Rotation paths and how fast each direction turns (degrees a step):
Each turn is a multiple of 5 degrees from 10 to 175, or 0.
Each row of a path follows its step; steps can be skipped.

step 0: [ 2.22 -0.89 -2.26  4.23  1.15  1.35  0.06 -1.80 -0.03  0.44  2.01  1.09
 -2.30 -0.08 -0.86 -0.16 -2.60 -1.12  0.50 -2.40  0.35 -1.30 -0.32 -2.20
 -0.87 -0.76  0.16 -2.97  1.27 -0.58]
step 1: [-1.05 -1.84 -1.06 -0.19  1.65 -2.64 -1.20 -0.21  2.18 -0.48 -1.37 -2.62
 -0.92  1.53 -0.20  1.68 -3.42  1.61  0.95  1.63  1.81  1.63  0.10  1.19
  2.46  2.22  1.65  0.08 -1.91  0.01]
step 2: [ 1.00 -1.58 -1.15 -1.93  0.93  1.84  0.52  0.01 -0.94 -2.70 -3.20  1.52
 -1.10 -3.86 -1.22  1.24 -0.31  0.28 -0.26  1.63  2.49 -0.51  0.15 -1.79
 -1.54 -1.78 -2.33 -1.53 -0.17  0.00]
step 4: [ 0.27 -0.13  1.84  1.14  0.14 -0.12 -2.41  1.23  1.61 -1.30  0.18  1.46
 -0.67  2.84 -2.51  3.24 -1.50 -0.46  3.11  0.63  0.89 -0.26 -1.72 -1.83
  1.61 -0.79 -3.08 -0.75 -1.08  1.03]
step 5: [ 1.32 -2.02 -1.16 -1.74 -1.95 -0.51 -1.91 -2.41  0.34 -1.10 -1.99  0.40
  0.98 -0.79  0.06 -2.95 -1.90  4.71 -0.17 -1.73  0.62  0.58  1.08  0.50
  0.34 -1.72 -0.10 -2.00 -0.54  0.90]
step 7: [ 2.66 -1.07  1.97  1.50  0.10 -0.80 -2.12 -2.06  0.06  0.80 -0.15  1.77
  0.13  2.15 -1.56  1.88 -1.12  0.55 -0.41  1.07  2.72  0.46  1.51  0.13
 -0.87 -3.27  1.68  2.10 -0.66 -2.87]
step 8: [-1.17 -2.18 -0.08  1.87 -1.61  0.62  0.81 -0.78  3.88 -3.05 -0.32  0.67
 -0.14 -1.25 -3.06 -2.19 -0.65  2.00 -0.76  1.31 -0.88  0.95 -1.03 -0.61
  0.12  1.12 -1.37  2.29 -0.16  2.44]
step 9: [ 0.06  2.31  0.25 -0.89  0.60  1.05 -0.59  0.90 -1.38 -0.07 -2.40  1.65
 -0.79  2.91  2.31 -3.75 -1.05  0.64  0.68  2.19  2.27 -0.74 -0.92 -0.01
 -2.51 -1.33 -0.17  0.11 -2.93  1.00]
step 11: [ 0.54  0.97  0.25  2.42  0.23 -2.18  0.43  0.23  2.22  1.34 -0.58  2.89
  0.03 -0.10 -2.42 -1.99 -2.59  2.22  0.88 -1.15  0.18 -1.29 -2.53 -2.07
 -0.74  1.78  2.57 -0.71 -0.82 -1.64]
step 13: [ 2.16 -0.71 -3.25  0.65  2.10 -1.42 -1.60 -1.92 -2.30 -0.08 -1.39  0.97
 -2.87 -2.22 -0.03 -0.84  0.03 -1.48 -1.24  1.31 -0.14  0.80 -2.57 -2.02
 -2.23 -0.02 -0.24  2.16 -0.24 -0.39]
step 14: [ 1.00 -1.30  0.18  0.88  2.55  1.50  0.33  1.75  4.16  0.17 -0.37 -1.21
  1.69  2.35  0.35  0.58 -0.15  1.26  1.82  2.01  1.85  0.88 -1.24 -1.41
 -1.66  0.92  2.37 -0.18  3.09 -0.32]
step 15: [-1.17  0.22 -1.53 -2.43 -2.03  0.99 -1.73 -0.05 -0.58 -0.02 -2.30  3.05
 -0.42  0.58 -1.80  0.77 -3.77 -0.02  1.84  1.75 -2.15  0.37  0.64 -1.95
 -0.27  1.72 -2.66 -0.34  0.19 -1.20]
Speeds:
[ 0.16  0.41  0.16  1.15  0.71 -0.03 -1.93 -0.55 -0.29  0.36  0.93 -0.17
 -0.67  0.23 -0.24  0.18  0.69 -1.06 -0.15  0.24  0.25  0.40 -0.26  0.69
 -0.23 -0.03  0.42 -0.36  0.46  0.20] : 110
[ 0.48 -0.47 -0.57  1.03  0.66 -0.20  0.91  0.59  0.66  0.18  0.73 -0.16
 -0.27 -0.43 -0.13 -1.60  0.30  0.55  0.43 -0.69 -0.41 -0.11 -0.33  0.47
 -0.64  0.87  0.44 -0.22  0.11  0.66] : 135
[-0.31 -0.63  0.42  0.02 -1.04 -0.95  0.29  0.31 -0.94  0.45 -0.64 -0.40
 -0.71 -0.12 -0.91  0.30  0.32  0.24 -0.01 -0.72  0.66  1.07 -0.24 -0.31
 -0.98 -0.30 -0.05  0.05  0.93  0.70] : 130
[-0.15  0.27 -0.49 -0.68 -0.39  0.29 -0.51 -0.39 -0.08  0.86 -0.10 -0.51
 -0.34 -0.78 -0.11 -1.07  0.26  0.08  0.43  0.17  1.72 -0.35  0.06  0.14
  1.10  0.68 -0.83  0.51 -0.25  0.60] : 100
[-0.03 -0.94  0.45  0.42 -0.41  0.04 -0.67  0.35  0.11  0.79 -0.50 -1.75
  0.54  0.28  0.61 -0.06  0.46  1.00 -0.35  0.93 -0.48 -0.27  0.50 -0.09
  0.34 -0.12  1.02 -0.02 -0.26  0.26] : 170
